In the rows, 128 means zero.
Each named move below is a turn or a mirror, shown by a few rows before and after it. Which moves, in which order, take the first row of each later pair to the second? The first pair is answered.
move K_891:
[112 113 130 147 134 137 137 157 113 145] => [113 112 134 143 137 142 142 154 120 136]
[ 87 140 152 113 137  87 138 126 119 107] => [ 91 127 152 110 140  98 150 132 125  93]
[111 160 122 101 100  80 117 132 108 133] => [125 125 124  80 117 136 149 132 144  77]
move K_46:
[132 111 108 116 123 131 131 115 153 109] => [ 95 136 122 126 145 121 118 132 117 122]
[179  90 112 164 141 165 143 118 169 149] => [ 87 109 114 111 167 145 179 153 140  93]
[ 97 154 152 146 126 122 107 142  95 136] => [171 120 134 138  99 137 116 110 148 130]
move K_67:
[122 135 121 182 148 124 104 139 116 182] => [154  86  93 152 151 144 145 124 165 140]
[119 153 170  97 126 135 107 119 104  89] => [127 135 160  85 128 143 121 111 125  77]
[122 122 127 116 124 150 143 130 138  89] => [103 150 148 134 123 133 119 136 101 110]
move K_589:
[ 97 136 108 121 151 125 124 168  97 126] => [116 128  96  80 119 114 136 154 128 104]
[124 139 170 116 123 170 118 138 130  89] => [109 139 174 123 142 170 119 141 117  93]
[104  49  94 129 151 132 158 122 152 120] => [150  53 106 122 112 143 143  97 176 116]
Pairs:
Each pair is 2 to 3 moves apart.
[107 188 147  65  74  80 106 148 109 125] => [ 77 187 139  84 104  72 109 161  92 141]
K_67 then K_46 then K_589
[ 98  95 115 134 185 150 173 119 140 119] => [130 124  97 101 102  81 148  87 154 157]
K_589 then K_891 then K_46
[ 86  79  86 142 164 118 147 119 133 133] => [ 88 114  83 113 117  68 134 106 131 139]
K_589 then K_891 then K_46
[150 120 114 107 122  91 157 127 153 122] => [121 141 123 120 131  72 143 138 120 135]
K_891 then K_46
[158 105  98 136 137 147 138 115 154 132] => [133 126 106  94 121 136 149 119 156  99]
K_46 then K_589
[144 184 146 105  71  92 101 111 129 130] => [121 150 123  65  96 111 151 120 151  77]
K_67 then K_46 then K_67
[150 164 141 129  78 111  86 120 120 138] => [157 157 134 144  87 115  87 117 120 151]
K_589 then K_46 then K_67
[179  91 117 146 117 101 124 108 155 186] => [163 120 134 148 106  82 109 111 132 197]
K_46 then K_67 then K_46
[146 102 112  75 116 136 143 112 160  96] => [157  99 126  91 128 162 137 112 163  91]
K_891 then K_589 then K_891
[ 82 130 136  75 134 109 176 158 134  72] => [ 66 122 139 123 181 123 167 169 107 102]
K_46 then K_67 then K_46
[182  95  97 176 110 123 120  99 158 172] => [154  84  89 190 146 125 134 116 141 171]
K_589 then K_67
[ 99 186 147 150 122  77  81 151  63 177] => [125 124 111  35  97 101 164 134 159  64]
K_589 then K_589 then K_891
[107 109 165 153 171 176 148 143 100  79] => [189 116 159 187 120 161  99 105 122 139]
K_589 then K_67 then K_46
[106 134 117 146 176 125  98 154  79 131] => [149  91  64 120 155 105 131 129 133 128]
K_67 then K_891 then K_67
[175  99 153 152 126 170 121 109 196 104] => [155  80 129 128 133 153 153 113 203  91]
K_589 then K_891 then K_46
[128 113 103  81 112  67 159 125 161 105] => [130 144 140  65  90  86 141 128 146  91]
K_589 then K_67 then K_46
[ 78 162 160 141 161 155  85 116 109 120] => [115 137 137  80 116 147 116  95 168  75]
K_589 then K_67 then K_589
[ 93 151 177  99 131 135 108 156  98 104] => [161 117 182 120 116 179 101 131 134 113]
K_589 then K_46 then K_891
[ 71 128 134  98 149  92 162 155 107 103] => [174  97 115 164 119  94 131 107 143 178]
K_46 then K_67 then K_891
[138  90  67  84 121  72 185 125 173 114] => [112 163 134 185 139  78  95 144  81 198]
K_589 then K_67 then K_589
[129 114 119  97 141 163 149 126 151  86] => [151 145 119 148 114 114  95 111 122 176]
K_891 then K_46 then K_589
[105 141 159 131 149 169 109 154 101  96] => [174  93 125 143 137 178 122 126 151 111]
K_589 then K_46 then K_67
[109 153 158 132 116 126 112 144 100 113] => [113 136 153 139 140 150 122 145 104 103]
K_67 then K_46 then K_891
[135 119  80 113 137 140 160 115 162 143] => [125 152  98  93 105 104 133 114 143 152]
K_67 then K_589 then K_589
[141 156 194 160 116 143  76 110 121 125] => [104 128 186 166 170 170 109 130 118 103]
K_891 then K_67 then K_589
[140 102  74  95 101  99 165 122 156 127] => [ 85 156 109  83 102  89 146 145 109 113]
K_589 then K_46 then K_891
[143 106 140 172 155 171 122 129 118 132] => [136  88 115 162 159 156 146 131 129 125]
K_891 then K_67 then K_589
[171 138 114 104  79  92 124  98 163 138] => [196 121 142 150 105 152 110  98 162 144]
K_891 then K_589 then K_67
[110 151 134  70 126  93 119 136 125 107] => [124 108 135  99 168 152 141 138 141  87]
K_46 then K_589 then K_891
[194  95 106 142 117 165 135 132 165  95] => [189 125 142 180 118 177  90 140 128 124]
K_67 then K_46 then K_589
[ 91  94 101  84 156 141 172 135 133  95] => [113 175 164 122 104 122  81 124  82 155]
K_589 then K_67
[ 67 127  81  78 134  56 174 134 133 122] => [160  61 106 119 154 177 170 113 188  97]
K_67 then K_46 then K_891
[142  94  97 213 125 114 103 119 141 197] => [ 51 156 120 166 124  74 104 152  88 168]
K_46 then K_67
[155 134 107 122 104  83 128 104 143 154] => [138  94 117 131 160 150 163 122 149 107]
K_589 then K_589 then K_891
[127 208 178  92  72  85  75 126 111 145] => [140 173 110  93  72  34 106 117 136 178]
K_589 then K_67 then K_891
[124 119 133  87 121 126 154 116 146  74] => [ 88 141 153 152 167 130 131 140  93 122]
K_46 then K_67 then K_46
[177  70 110 148 152 147 164 121 182 131] => [150  71  94 143 171 136 181 130 169 130]
K_891 then K_589 then K_891
[192 107 127 164 124 161 105 112 170 149] => [ 84 154 132  72 116 107 135 149 133  79]
K_46 then K_67 then K_589
[149 108 119  64  82 113 150 110 186  95] => [ 48 110 120 138 187 111 154 163 108 131]
K_589 then K_589 then K_589
[ 77 134 117 147 142  91 129 142 106 157] => [ 95 113  99  94 117  94 163 130 153 106]
K_589 then K_891
[ 91 129 143 151 143 102  78 120 123 129] => [115  97 112 113 132  99 108 103 165 104]
K_589 then K_46 then K_46
[176 120 183 144 129 207  97 132 139 104] => [161 155 190 166 118 172  72 137 104 143]
K_67 then K_891
[126  85 110  96 149 173 177 138 163  69] => [192  87 121 177 134 180 120 112 154 147]
K_46 then K_46
[127  80  90 131 152 168 129 147 148 130] => [138  94  70 115 123 128 129 131 160 145]
K_891 then K_46
[139 146 116  77  61  69 110 106 132 140] => [111  99 112  57 115 132 169 125 154  66]
K_891 then K_46 then K_67
[ 92 125 128  76 127 122 150 138 134  92] => [ 96 121 116  75 114  98 152 128 138 110]
K_891 then K_67
[101 130 113  77  89  98 164 119 146  82] => [155 152 132 103  54 106 118  92 149 120]
K_891 then K_589 then K_67
[104 111 114 151 116  55 146 128 102 196] => [ 91  95 109  77 106  71 190 127 139 120]
K_46 then K_589 then K_46
[173 100 135 120 135 146 106 124 165 114] => [151 139 135 115 108  86  83 121 137 146]
K_67 then K_46 then K_891
[148 140 154 137 121 169 124 110 142 107] => [162 130 137 130 110 151 130  98 157 115]
K_891 then K_67
[161 115 116 156 115 120 141 121 142 135] => [122 139 125 113 106  98 151 138 134 104]
K_46 then K_67 then K_589
[126 105 131 106 178 186 164 129 154  32] => [209 131  85 128  78  86 112  76 173 144]
K_891 then K_46
[109 100 131 143 169 185 141 151 150 114] => [128 123  95 160 126 101 112 130 138 189]
K_891 then K_589 then K_46
[ 87 151 166 106  96 137 133 113 108 104] => [129 122 169 173 115 171 120 101 116 143]
K_46 then K_67 then K_589
[116 116 158 113 148 193 153 113 134 132] => [ 75 120 132  96 152 154 172 119 125 134]
K_891 then K_589 then K_891
[126 185 175 127  92 118  77 121  99 144] => [154 158 129 112  69  84  99 102 131 157]
K_67 then K_891
[ 92 120 106 157 133  98 142 129 131 176] => [143  98 109 117  98 127 150 104 178 142]
K_589 then K_589 then K_891
[138 114  70 147 126  71 153 121 137 152] => [115 132  79 115 119  62 158 127 133 129]
K_67 then K_589 then K_46
[167 121 112 143 120 101 140 112 153 136] => [139 102 114 159 164 129 155 128 143 128]
K_589 then K_589 then K_891
[125  76  84 147 157 124 153 152 142 133] => [184  84 108 151 119 146 125 124 163 140]
K_589 then K_589
[128 105 107 110 142 141 160 113 100 122] => [164 112 130 131 123 159 130  99 107 137]
K_589 then K_589
[135  95 123 116 136 147 148 110 164 108] => [144 137 152 146 109 123  94 105 132 160]
K_67 then K_46 then K_67
[140  92  96 137 125  82 173 108 186 136] => [ 76 108 109 130 163  96 186 142 152 105]
K_46 then K_891
[173 118  95  92  82 103 137 101 170 126] => [149 146 143  70  80 135 128 112 154  83]
K_46 then K_891 then K_589
[121 125 141 131 155 156 125 146 123  97] => [101 124 130 128 160 132 133 153 118 104]
K_589 then K_46 then K_589
[104 169 155  70  92 106 126 126 124 106] => [118 141 177  99 130 182 130 133 128  83]
K_589 then K_589 then K_891
[131 124 116 172 149 107 133 120  99 181] => [134 127 112 165 135  94 132 117 103 184]
K_891 then K_589 then K_891
[138 113 130  84 125 151 147 138 166  67] => [108 158 125 144 120  68  96 146 102 166]
K_46 then K_67 then K_891
[151 158 149 127 104 146 117 110 140 139] => [145 132 142 160 140 167 129 118 134 150]
K_589 then K_46 then K_589
[214 124 130 138  63 102  77  78 155 161] => [124  97 163  97 163 205 143 140 143  36]
K_46 then K_46 then K_891
[104 153 171 118 138 156 121 140 103  99] => [ 89 163 159 111 130 124 117 139  94 111]
K_589 then K_891
[119 123  81 137 142 114 162 122 126 143] => [154 148 114 158 109 130 124 105 125 162]
K_589 then K_589 then K_67
[120 173 144 122 109 121  99 135 103 140] => [108 139 136  99 137 158 140 145 131  88]
K_589 then K_891
[180  78  74 108 107 102 151  93 182 143] => [182 114  97 169 111  91 103  94 140 202]
K_891 then K_589
[133  84  53  85 114  57 173 106 169 132] => [ 90  82  52  92 148  64 185 129 150 120]
K_46 then K_67
[119  71  79 109 148 120 167  98 160 107] => [145 123 101 145 100  83 101  85 130 177]
K_891 then K_589 then K_589
[108 172 185 102 113 126  94 155  75  97] => [117 174 191 118 110 127  79 149  72 114]
K_46 then K_46 then K_46
[153 143 149 157 127 154 102 130 120 137] => [150 141 115 105  92 110 123 119 143 123]
K_46 then K_891 then K_46
[134  91  81 163 168 137 172 150 102 142] => [130  93 109 128 167 176 181 152 113  92]
K_589 then K_67 then K_891
[135  91 126 124 152 176 136 117 138 115] => [165 111 124 139 118 146 104 106 132 161]
K_891 then K_46 then K_589
[124 115 102  93 115 113 195 119 146 103] => [167 137 160 177 120 158 119 115 109 158]
K_589 then K_589
[177 109 156 167 163 207 125 131 157 132] => [110 143 133 193 179 132 111 155  94 193]
K_589 then K_891
[160 124 127 171 132 124  98 115 124 170] => [175 137 131 138  97 120  95 104 139 154]
K_46 then K_589 then K_891
[153 141 136 151 117 122 107 120 118 146] => [145 142 145 152 129 145 104 126 117 133]
K_891 then K_67
[107 141 112  94 120 101 134 134 134 112] => [114 145 108 106 115  85 121 129 130 137]
K_46 then K_589 then K_589
[151 147 162 151 104 157 121 128 129 139] => [115 137 160 153 139 164 139 147 111 118]
K_46 then K_589 then K_589
[157 163 144 113  85 117  54  97 114 149] => [ 87 157 161  81 140 160  95 134  96  75]
K_891 then K_46
[154 120 114  80 107 115 114 109 173 118] => [141 120 139  80 126 155 115 125 166  91]
K_67 then K_891
[ 70 136  81 109 131  57 142 133 132 132] => [ 81 116  71  97 140  82 163 132 158 101]
K_67 then K_891
[123 169 175 156 131 129  93 143  98 129] => [180 128 138 174 118 126  99 113 135 163]
K_589 then K_46
[116 126 123  66 162 186 151 156 146  98] => [121 182 167 101 132 174  90 151 104 141]
K_589 then K_67
[100 156 159 157 141 151 103 149  83 114] => [ 99 130 151 143 154 178 129 150 101  85]
K_67 then K_589 then K_46
[128  91  94 113 118 113 157 124 164 145] => [151  93 124 160 131 160 128 127 150 158]
K_589 then K_589 then K_891
[147 129 166 147 149 124  98 132 102 143] => [140 109 149  92 144 131 141 132 131  87]
K_67 then K_46 then K_589
[115 107  68  79 116  78 181 121 160  99] => [126  79  56 107 144  95 185 124 167 108]
K_46 then K_67
[177 129 175 100 107 181 117  93 154  99] => [ 79 124 156 139 197 165 147 143  94 109]
K_589 then K_589
[140 109 121 152 157 114 111 119 116 166] => [171  92 118 121 138 131 121 103 149 136]
K_46 then K_589
[157 122 131 128 127 155 113  92 129 116] => [104 146 137 107 144 142 120 119 102  99]
K_46 then K_67
[142 148 158 177 102 125  53 124 107 181] => [113  55  73 117 158 135 172 142 172 106]
K_589 then K_67
[ 61 136 117 110 142  99 143 139 111 112] => [112 134 127 181 138 109  99 122 102 177]
K_67 then K_46
[160 117 118  83  83 106 138 111 169 111] => [129 127 141  67 100 133 146 130 155  75]
K_589 then K_46
[123 132 134 169 158 142 100 156 100 152] => [161 126 106 150 113 102 103 128 129 178]
K_46 then K_891
[129 130 100 166 139 141 134 127 133 172] => [127 111  90 144 147 152 158 126 151 141]
K_891 then K_589
[167 152 146 129  90 110  99 112 155 158] => [103 148 135  73 112 107 147 134 147  94]
K_67 then K_46
[158 100 116 135 131 143 131  89 171 137] => [ 77 120 107 138 163 107 141 124 120 142]
K_46 then K_46 then K_589
[137 146 135 148 118  99 108 138 125 137] => [135 113 107 130 132 108 146 140 151 110]
K_589 then K_67
